rotation ticks, each row followed by its count of ticks
The counts run from 0 to 436.
.13,.13,.22,-.11,-.01,-.11,-.18,-.10,.12,.01,.00,-.23,-.12,-.06,.06,-.17,.09,-.12,.08,.03,-.11,.20,-.13,.03,.22,-.01,-.17,.02,.00,-.05,-.07,.12,-.02,.19,.17,.22,-.07,-.07,.09,.06,-.02,.30,.05,.04,.03,.06,.05,-.28,-.11,-.02,.13,-.14,.02,-.25,.01,-.07,-.04,-.44,-.26,.00,-.05,.10,-.23,.05
189
.22,-.01,-.03,-.10,-.12,-.28,-.04,.00,.18,.12,-.12,-.13,-.08,-.25,-.18,-.10,.13,-.15,-.01,-.03,-.08,-.08,-.18,.02,.15,.00,-.14,-.03,-.14,-.19,-.32,.04,-.01,-.04,-.04,.30,-.04,-.19,-.17,.06,-.12,.08,-.25,-.24,.04,.26,-.08,.04,.08,-.05,-.01,-.10,-.10,.04,-.10,.15,.11,-.23,-.09,.07,-.07,-.11,-.24,-.03
290
.23,.19,-.04,-.20,-.12,-.27,-.22,.00,-.11,-.14,-.14,-.25,.00,-.12,-.12,.02,-.09,-.17,-.01,-.09,.14,.03,-.17,-.08,.18,-.01,-.17,.19,-.11,-.21,.04,.09,-.06,-.05,.11,.04,-.17,-.24,-.11,.07,-.20,.11,-.12,.01,-.21,.13,.15,-.09,.15,.08,.06,-.05,-.15,.11,-.07,.18,.09,-.36,.09,.07,.17,.17,-.15,-.04
78
.25,.10,-.12,-.05,.18,-.07,-.19,-.25,-.09,-.02,.17,-.15,-.32,-.19,-.11,-.06,.01,.04,-.01,.08,.01,-.11,-.26,.08,.13,.04,-.03,.05,.07,-.06,-.13,.00,-.02,.07,.14,-.02,.04,-.25,.21,.14,-.03,.25,-.06,.13,-.01,.34,-.12,-.02,-.10,.05,.06,-.10,.16,.00,.17,-.04,.10,-.13,-.02,.02,-.04,-.05,-.36,.16
379
-.02,.20,.17,-.02,-.12,.00,-.27,.02,.13,-.01,-.12,-.02,.12,-.26,.20,-.12,.07,-.29,.05,-.07,-.03,.08,-.15,.08,.31,-.01,-.17,.10,.09,-.09,.02,.14,.17,.21,.05,.01,-.13,-.09,.25,-.22,-.02,.16,-.06,-.03,.08,.13,-.09,-.10,-.01,-.11,.12,-.24,-.09,-.15,.08,-.07,-.13,-.35,-.20,.07,-.13,.03,-.14,.15
176
.06,.15,.03,-.11,.12,.01,-.10,-.06,-.01,.08,.19,.01,.00,-.18,-.07,-.01,-.20,-.19,.08,.12,-.04,.07,-.18,-.07,.15,-.19,-.05,.09,.18,-.12,-.19,.22,.03,.19,.05,-.03,-.10,-.31,.09,-.20,-.06,-.13,.01,-.11,-.25,.20,-.12,.11,-.04,.21,.17,-.03,.03,-.08,.19,-.18,.15,-.35,-.04,.09,-.10,-.13,-.22,.20
168
.08,-.05,-.09,-.21,.13,-.02,-.11,-.04,-.18,-.06,.10,-.03,-.16,-.23,-.09,.08,.12,-.23,.20,.04,-.03,.19,-.03,-.05,.07,-.24,-.09,.00,.18,.12,-.22,.15,.08,.17,.03,-.14,-.06,-.16,.15,-.05,.05,.03,-.01,.17,-.35,.05,.00,.21,-.12,.00,.11,.02,.14,-.25,.10,-.28,-.09,-.23,-.15,.09,-.16,-.01,-.09,.21
350
.04,-.05,-.04,-.12,.01,.09,-.19,.01,.14,-.19,.24,-.09,.03,-.19,.05,-.20,.10,-.23,.20,.17,-.01,.15,-.12,.10,.10,-.13,-.07,.08,.18,-.10,-.16,-.05,.19,.21,.06,.04,.02,-.04,.14,-.21,-.10,.01,-.02,.11,-.19,.16,-.01,.27,-.31,-.12,.30,.00,-.01,-.25,.07,-.21,.03,-.15,-.18,-.04,.07,.02,-.16,.13
157
.14,-.03,-.02,-.28,.05,-.25,-.12,-.36,.03,-.04,.04,-.09,-.12,-.02,-.18,-.31,.01,.03,-.02,.01,-.06,-.11,-.18,-.12,.01,-.10,.05,.10,-.03,-.13,-.19,.01,-.02,.01,-.04,.18,.30,-.30,.21,.00,.02,.14,.01,.09,-.06,.19,.09,-.03,-.07,.03,.10,-.15,.17,-.21,.05,-.15,-.06,-.10,.00,.09,-.26,-.05,-.27,.10
5
.22,-.04,-.27,-.31,-.02,.00,-.06,-.04,-.12,-.33,-.05,-.19,.20,-.28,.01,.08,.08,-.25,.08,-.05,.01,.03,-.09,.05,-.04,.20,-.20,.17,.17,.05,.00,-.05,-.03,.06,.01,.06,-.15,-.02,.04,-.04,-.07,.21,-.17,.33,-.20,.06,.05,-.02,.01,-.29,.25,.08,-.08,-.04,-.07,.04,-.12,-.06,-.06,.15,.01,.26,.07,-.08
246
.18,.05,.09,-.30,-.20,-.01,-.18,.00,.05,.11,-.03,-.16,.28,.00,-.13,-.19,.10,-.22,.01,.17,.05,-.20,-.13,.02,.08,-.08,-.24,.15,-.11,-.40,-.13,.03,.17,-.03,.08,.19,.23,-.23,-.16,-.18,-.02,-.10,.08,.04,-.16,.18,.11,.12,-.03,-.07,.07,-.06,-.03,-.09,-.04,.02,.06,-.14,-.07,-.20,.01,.03,-.06,.10
298
.30,.06,-.14,-.28,.10,-.07,.02,-.05,-.27,-.03,.15,-.15,-.09,-.15,-.10,.13,-.05,-.08,-.05,-.09,-.10,.02,-.31,-.14,-.04,.01,-.12,.00,.20,-.04,-.24,.21,-.02,.12,-.07,-.04,-.05,-.28,.01,-.22,-.11,.01,-.12,.10,-.29,.29,.05,-.06,.02,.17,.07,.14,.05,.01,.29,-.04,.01,-.07,.14,.15,-.04,-.18,.00,.11
42
.18,.00,-.05,-.32,-.08,.06,-.16,-.29,-.11,-.02,-.02,-.02,.00,-.08,.01,-.17,.11,-.08,-.09,.00,-.10,-.29,-.28,-.06,.00,.06,-.03,.05,.17,-.14,-.04,.09,.08,.08,-.14,.01,.26,-.22,.30,-.31,.11,.05,-.01,.21,-.05,.29,.06,-.04,.09,-.02,.10,-.15,.09,-.13,.19,-.12,-.20,.02,-.05,.02,-.21,-.03,-.04,.17
18
.00,.02,.02,-.13,-.18,.10,-.01,-.04,.06,.05,-.07,-.04,.11,-.38,-.06,.21,.21,-.34,.20,.07,-.19,.02,.04,.03,-.01,-.11,-.09,-.01,.12,-.04,-.36,.17,.14,.05,.06,-.05,.09,.05,.06,-.27,-.01,-.03,-.16,-.04,-.16,.18,-.19,.25,.06,-.10,.06,.00,.06,-.09,.02,-.02,-.02,-.17,-.20,.17,-.29,-.07,-.07,-.09
138
.29,-.07,.01,-.12,.05,.03,-.15,-.04,.06,-.08,-.11,-.18,-.12,-.12,-.08,-.06,.02,-.19,-.13,.19,-.14,.01,-.15,-.15,-.11,.16,-.21,.03,.30,-.17,-.06,-.17,-.05,-.17,-.18,-.07,.08,-.02,-.03,-.18,-.22,.17,-.11,.11,-.04,.29,.19,-.23,.01,.04,.24,-.20,-.08,-.01,.02,.04,-.15,-.29,.03,.04,.04,.03,-.20,-.10
412
-.06,-.10,-.04,-.22,-.07,.03,-.12,-.16,-.10,-.12,.04,.07,-.11,-.17,.05,-.02,.10,-.26,.14,.02,.00,-.04,-.04,.06,.09,-.24,-.09,.10,.00,.01,-.23,.00,.27,.04,-.03,-.12,.15,-.11,.19,-.42,-.02,-.11,.00,.31,-.25,.10,.09,.18,-.10,-.11,-.03,.01,-.01,-.33,.06,-.11,-.15,-.07,-.07,.03,.03,.03,-.07,.29
337
-.01,-.01,.03,-.03,.13,-.13,-.13,-.01,.20,-.09,.02,-.05,-.04,-.36,.01,-.27,-.01,-.25,.05,-.07,-.06,.09,-.13,.05,.12,-.08,-.03,.16,.04,-.09,-.27,-.04,.25,.07,-.01,.00,.00,-.06,.22,-.19,-.09,.09,-.21,-.08,.06,.24,-.10,.07,-.18,-.04,.11,-.19,.02,-.05,.15,-.07,-.03,-.32,-.03,.20,-.29,-.23,-.20,.03
162
.18,-.18,.16,-.24,-.02,-.08,.01,.03,.06,.15,-.15,-.10,-.01,-.22,-.11,-.07,.12,-.27,.06,.13,-.11,.00,.05,.02,.01,-.07,-.16,-.01,-.09,-.02,-.30,.05,.15,-.07,.09,.20,.04,.04,-.10,-.23,.04,-.01,-.16,.30,.04,.10,.01,-.06,.02,-.15,.07,-.15,-.02,-.27,-.06,.09,-.05,-.39,-.17,-.08,-.30,-.12,-.08,.05
317
.12,.00,-.02,-.16,-.27,-.04,-.03,-.19,-.13,.16,-.08,.06,-.14,-.22,-.25,.15,.11,-.26,.16,.24,-.16,-.23,-.04,-.04,-.03,-.09,-.23,.05,.01,-.01,-.19,.09,-.13,-.17,.05,-.08,.22,-.16,.21,-.18,.05,-.14,-.03,-.05,-.16,.18,-.08,.12,.30,.09,.00,-.01,-.06,-.03,-.15,.12,-.02,-.06,-.09,.03,.02,.18,-.26,-.03
113
.07,-.02,-.01,-.20,-.11,.13,.04,-.03,.03,.12,-.08,-.09,.17,-.38,-.12,.13,.16,-.38,.15,.09,-.11,-.01,.06,.03,-.08,-.07,-.09,.06,.12,-.06,-.37,.18,.13,.01,.13,-.03,.07,.04,.03,-.22,.06,-.02,-.24,.01,-.11,.12,-.17,.19,.06,-.06,.08,-.02,.09,-.09,.03,-.04,-.02,-.24,-.16,.14,-.42,-.13,-.06,-.07
137
.21,.03,.07,-.27,-.11,-.16,-.02,-.25,.04,.07,-.11,-.12,.03,-.13,-.11,-.05,.17,-.11,.04,-.07,-.18,.05,-.15,-.13,.09,.06,.00,-.07,.06,-.02,-.11,.29,-.15,.12,.06,.27,-.02,-.18,.12,.06,.10,.23,-.12,.02,.00,.01,-.01,-.09,.17,.02,.16,-.11,.09,-.20,.05,-.09,-.08,-.27,-.26,.11,-.42,.03,-.13,-.07
9
.16,-.03,-.04,-.26,.01,-.06,.14,-.28,-.17,-.03,.20,-.11,.06,-.12,-.03,.11,.19,-.01,.03,-.04,-.24,.07,-.20,-.05,.11,.14,-.12,-.08,.10,-.02,-.25,.13,-.04,.16,.00,.16,.03,-.24,.05,-.24,-.08,.16,-.04,.19,-.33,.14,.02,-.14,-.03,-.07,.13,.28,.08,-.27,.16,-.16,.03,.00,-.09,.12,.06,.07,-.01,.11
28
.34,.00,-.10,-.23,-.07,-.01,.00,-.07,-.06,.02,-.07,-.23,.16,-.28,-.19,-.04,.14,-.30,.11,-.04,.08,.00,-.02,.01,-.10,-.04,.02,.09,.10,-.04,-.39,.20,.01,-.09,.18,.11,.02,-.01,-.09,-.10,.03,.00,-.31,.05,-.04,.00,-.05,.17,-.01,-.01,.15,-.03,.07,-.16,.04,.04,.04,-.15,-.18,.06,-.39,-.11,-.10,-.22
135
.16,.07,-.15,-.22,-.06,-.15,.09,-.09,.09,-.05,.03,-.26,.16,-.31,-.13,-.25,-.09,-.25,-.03,.05,.17,-.22,-.20,.15,.09,.12,-.24,.27,-.05,-.23,-.18,-.14,.09,.00,.07,.05,.04,-.09,.09,.06,-.04,.03,-.17,-.23,-.15,.18,.04,.02,.07,-.04,.00,.07,-.12,.15,-.12,.03,-.02,-.19,.07,.15,.07,.12,-.21,.06
274
.20,.19,.18,-.16,-.15,-.22,-.30,-.16,-.03,.10,-.17,-.10,-.28,.00,.05,-.12,.08,-.11,.03,-.02,-.19,.05,-.20,-.15,.10,-.11,-.14,.03,.02,-.11,-.03,.22,-.05,.02,-.10,.01,.17,-.27,.27,-.09,.00,.20,.06,-.08,.03,.18,.11,-.25,.08,.17,.01,-.23,.03,-.07,.10,-.01,-.21,-.22,-.05,.12,-.06,.10,-.16,.02
201
.04,.05,-.01,.02,-.03,-.15,-.15,-.14,.20,-.09,.09,-.02,-.10,-.25,-.04,.00,-.08,-.18,.09,-.11,-.09,.15,-.21,-.05,.24,-.11,.06,.05,-.02,-.07,-.23,.17,-.03,.14,.09,.17,-.26,-.16,.02,-.13,-.21,.09,-.25,-.08,-.04,.16,-.16,.09,-.04,.10,.17,-.09,-.10,-.13,.10,.03,.20,-.35,-.17,.16,-.11,-.16,-.25,.02
165
.31,-.02,-.23,-.07,-.26,-.13,-.10,-.18,.00,.02,-.31,.00,-.07,-.24,-.20,.15,.21,-.18,.04,-.11,.06,-.25,-.10,.00,.04,-.07,-.05,.03,-.16,-.11,-.27,.06,-.10,-.21,-.11,.08,.11,-.19,-.14,.00,-.09,.10,-.19,.01,.02,.16,-.01,.11,.20,-.12,-.10,-.14,-.03,-.07,-.15,.16,-.04,-.11,-.20,.07,-.03,.06,-.18,.02
109
.15,.10,-.03,-.24,-.10,.16,-.16,-.24,-.09,.01,-.08,-.09,-.28,-.03,.12,.04,.07,-.11,.03,.12,-.10,-.13,-.10,.14,-.04,-.03,-.22,.02,-.05,-.07,-.16,-.01,.07,.07,.01,-.02,.28,-.10,.14,-.20,.10,.23,.14,.36,-.06,.28,.13,-.19,-.02,-.12,-.04,-.12,.07,-.22,.04,-.03,-.23,-.09,-.10,.00,.07,.14,-.09,.29
212
.18,.08,-.10,-.11,-.24,.00,.08,-.02,-.05,-.08,-.16,.00,-.26,-.24,.04,.13,-.05,-.32,.08,.02,-.20,-.04,-.08,.11,-.07,-.05,-.28,.04,-.06,.06,-.34,-.02,-.05,-.03,.00,.01,-.04,-.03,.11,-.25,-.22,.10,-.16,-.05,-.11,.27,-.02,-.11,.08,-.05,-.05,.10,-.17,-.14,-.12,.24,.02,-.06,.00,.26,.30,.11,-.12,-.05
432
.16,.17,.08,-.32,-.11,.18,-.14,.04,-.19,.02,-.15,-.18,.15,.02,-.03,.10,-.03,-.29,.02,.20,-.21,.01,-.04,-.05,-.21,-.04,-.30,.12,.07,-.30,-.11,.08,.10,-.03,.06,.01,.16,-.11,-.05,-.28,-.15,.03,.07,.17,-.21,.29,.09,-.11,.01,-.02,.09,-.02,.04,-.03,.06,.18,.01,-.10,.15,.02,.05,.07,.04,-.11
423
.32,.17,-.02,-.16,-.19,.16,-.01,.04,-.05,.12,-.14,-.25,-.30,-.11,-.04,.25,.05,-.26,.04,.22,-.23,.04,-.10,-.03,-.19,-.03,-.23,-.08,.14,-.05,-.26,.18,-.11,.08,.05,-.01,.06,-.01,-.10,-.08,-.08,.18,-.08,-.09,-.16,.30,.02,-.08,.14,.17,.05,.01,-.03,-.09,.03,.14,.00,-.23,-.13,.06,.14,.01,-.12,-.09
419
.40,.00,-.07,-.11,.00,-.13,-.08,.00,-.06,.00,-.22,-.13,-.03,-.15,-.04,-.02,.09,-.20,-.09,-.05,-.16,.09,-.19,-.17,-.07,.13,-.23,-.04,.20,-.12,-.22,-.01,-.12,-.18,-.28,.02,.02,-.14,-.10,-.08,-.31,.23,-.20,-.08,-.05,.16,.15,-.25,.00,.05,.14,-.10,-.09,-.05,.01,.03,-.06,-.18,.00,.20,.05,.03,-.13,-.16
414
.08,-.18,-.07,-.21,.02,-.17,-.20,-.30,.05,-.08,.02,.19,-.15,-.07,-.12,-.08,.07,-.01,.06,.08,-.26,-.04,-.20,-.17,.12,-.07,-.07,-.10,.15,.02,-.06,.01,-.16,.13,-.20,.17,.12,-.34,.25,-.05,-.05,.08,.07,.17,-.12,.20,-.03,.06,.02,-.08,.22,-.13,.00,-.24,-.04,-.21,-.03,-.10,-.19,.04,-.05,.09,-.24,.19
2
.21,-.02,.07,-.22,-.28,.01,-.18,.03,.17,.10,-.15,-.16,.16,-.14,-.03,-.24,.21,-.25,.01,.17,.10,-.21,-.15,.07,.08,.00,-.20,.07,.02,-.29,-.09,.00,.15,.03,-.03,.10,.15,-.03,-.08,-.17,.06,-.04,-.04,-.01,-.02,.12,.17,.10,.09,-.08,.08,-.19,-.15,-.12,-.11,.02,-.17,-.27,-.20,-.16,.01,.08,-.09,.11
300
.12,.19,.08,-.15,.15,-.06,-.14,-.24,-.02,-.05,.06,-.34,.23,-.15,-.16,.05,.09,.00,-.02,.01,-.02,.10,-.10,-.09,.13,.13,-.06,.15,.03,-.31,.01,.09,-.01,-.05,.12,.06,.06,-.25,-.04,.09,-.11,.31,-.04,.08,-.19,.20,.03,-.19,-.10,.01,.12,-.08,.18,.01,.16,-.06,.06,-.35,.00,.06,-.20,.06,-.21,-.01
385
.19,-.12,-.03,-.19,-.12,-.12,-.07,-.15,.07,-.15,.05,-.25,-.01,-.20,-.26,-.19,.20,-.24,.16,.07,-.02,.07,-.07,-.09,-.13,-.16,.00,.10,.13,-.11,-.34,.00,.00,-.14,.01,.00,.26,-.05,.04,-.14,-.08,-.03,-.19,-.08,-.23,.04,.20,.28,-.07,.12,.15,.03,.02,-.16,-.05,-.10,-.08,-.11,-.10,.10,-.15,.06,-.20,-.23
132
.18,.16,-.01,.03,-.22,-.01,-.36,-.22,-.01,-.03,-.03,-.14,-.18,-.10,.01,.04,.16,-.01,.03,.08,-.13,-.12,-.28,.00,.14,.13,-.11,-.01,.13,-.20,.11,.05,-.12,.00,.04,-.03,.10,-.20,.21,-.13,-.12,.25,.00,.04,.05,.36,-.01,-.15,.13,.03,.14,-.17,-.09,.00,.15,.12,-.03,-.11,-.10,.02,.20,.16,-.27,-.06
395
.17,.04,-.18,.01,.11,-.16,-.19,-.23,-.07,-.14,.10,-.05,-.21,-.27,-.02,.03,.16,.02,.03,-.11,-.04,-.02,-.25,.05,.27,.06,-.05,-.03,.06,-.02,-.15,-.03,-.03,.04,-.09,.04,-.03,-.33,.15,.12,-.20,.33,-.09,.06,-.10,.30,-.12,-.02,-.16,-.13,.01,-.06,.10,-.09,.11,-.11,.05,-.04,-.09,.17,.09,-.01,-.30,.23
377
.11,-.17,-.04,-.18,-.07,-.16,-.15,-.13,-.02,.01,-.07,.13,-.16,-.07,-.14,.09,.09,-.11,.04,.02,-.13,-.04,-.10,-.16,.03,-.31,-.01,.00,-.14,-.11,-.34,.12,.10,-.08,-.09,.15,.09,-.23,-.19,-.37,-.18,-.14,-.09,.30,-.17,.23,.05,.15,-.02,-.04,.04,-.06,-.03,-.26,.01,.07,.06,-.13,-.05,-.02,-.05,-.19,-.10,.15
322
.15,-.08,-.07,-.22,-.11,-.06,-.20,-.02,.04,.02,-.33,-.04,.15,-.28,-.24,.05,.15,-.26,-.02,.08,.05,-.20,.01,-.08,-.05,-.05,-.21,.13,.03,-.20,-.11,-.09,.08,-.28,-.20,-.05,.22,-.14,-.07,-.05,-.05,.00,-.04,.09,-.10,.17,.14,.09,.09,-.15,-.01,-.27,.02,.04,-.17,.00,-.19,-.26,-.05,.01,-.20,.10,-.09,.04
106
-.05,.00,-.04,-.08,-.26,.10,-.11,-.07,.09,-.05,-.05,.02,.13,-.33,-.03,.27,.28,-.29,.24,.02,-.22,.04,-.02,-.02,.02,-.13,-.02,-.01,.08,-.11,-.31,.16,.15,.09,.06,.04,.08,-.03,.02,-.32,-.10,-.01,-.18,-.01,-.21,.18,-.18,.31,.04,-.12,.09,.03,.00,-.17,.03,.01,.06,-.08,-.21,.13,-.18,-.04,-.06,-.09
139
.12,-.07,.01,-.18,.07,-.15,.09,-.34,.02,-.15,-.06,-.16,-.23,-.15,-.09,.10,-.01,-.01,-.04,.01,-.17,.09,-.04,-.15,-.02,.05,-.14,.08,.04,.01,-.17,-.05,-.14,-.08,-.11,-.01,.09,-.05,.10,-.15,-.14,.27,-.03,.20,-.18,.14,.26,-.34,.10,.04,.02,.00,-.04,-.14,-.09,-.02,-.25,-.31,-.01,.24,.04,.24,-.18,.02
219
.10,.19,-.02,.04,-.22,.06,-.32,-.21,.01,-.02,.00,-.14,-.24,-.11,.06,.09,.18,-.02,.03,.09,-.12,-.15,-.26,.05,.12,.14,-.13,-.01,.13,-.22,.01,.06,-.04,.06,.05,-.09,.16,-.17,.22,-.11,-.10,.26,.03,.01,-.01,.44,-.02,-.13,.08,.05,.07,-.16,-.04,.03,.13,.10,-.06,-.11,-.08,.02,.17,.13,-.27,.08
394
.28,.09,-.17,-.17,-.04,-.14,-.39,.24,-.20,-.04,-.11,-.05,-.34,-.15,-.02,.01,.04,-.20,.03,.00,-.01,-.02,-.24,.07,.05,-.08,-.20,.02,-.04,-.06,.00,.07,.05,.11,.01,.00,-.16,-.23,-.03,.08,-.12,.13,-.08,.14,-.04,.39,-.08,.06,-.02,-.12,.05,-.17,-.03,.13,.07,.20,.08,-.12,.11,-.03,.12,-.09,-.10,.09
72
.24,.14,-.01,-.24,-.11,.05,-.02,-.18,-.20,.11,-.15,.01,.09,-.08,.10,.26,.10,-.16,-.01,-.03,-.13,.03,-.09,-.04,.16,.00,-.26,-.02,.10,-.01,-.10,.22,-.12,.10,-.15,.01,-.01,-.25,-.04,-.16,-.04,.21,.09,.13,-.20,.03,.09,-.25,.14,-.06,.02,.01,.00,-.27,.05,-.16,-.15,-.18,-.19,.10,.06,.24,-.03,.26
208
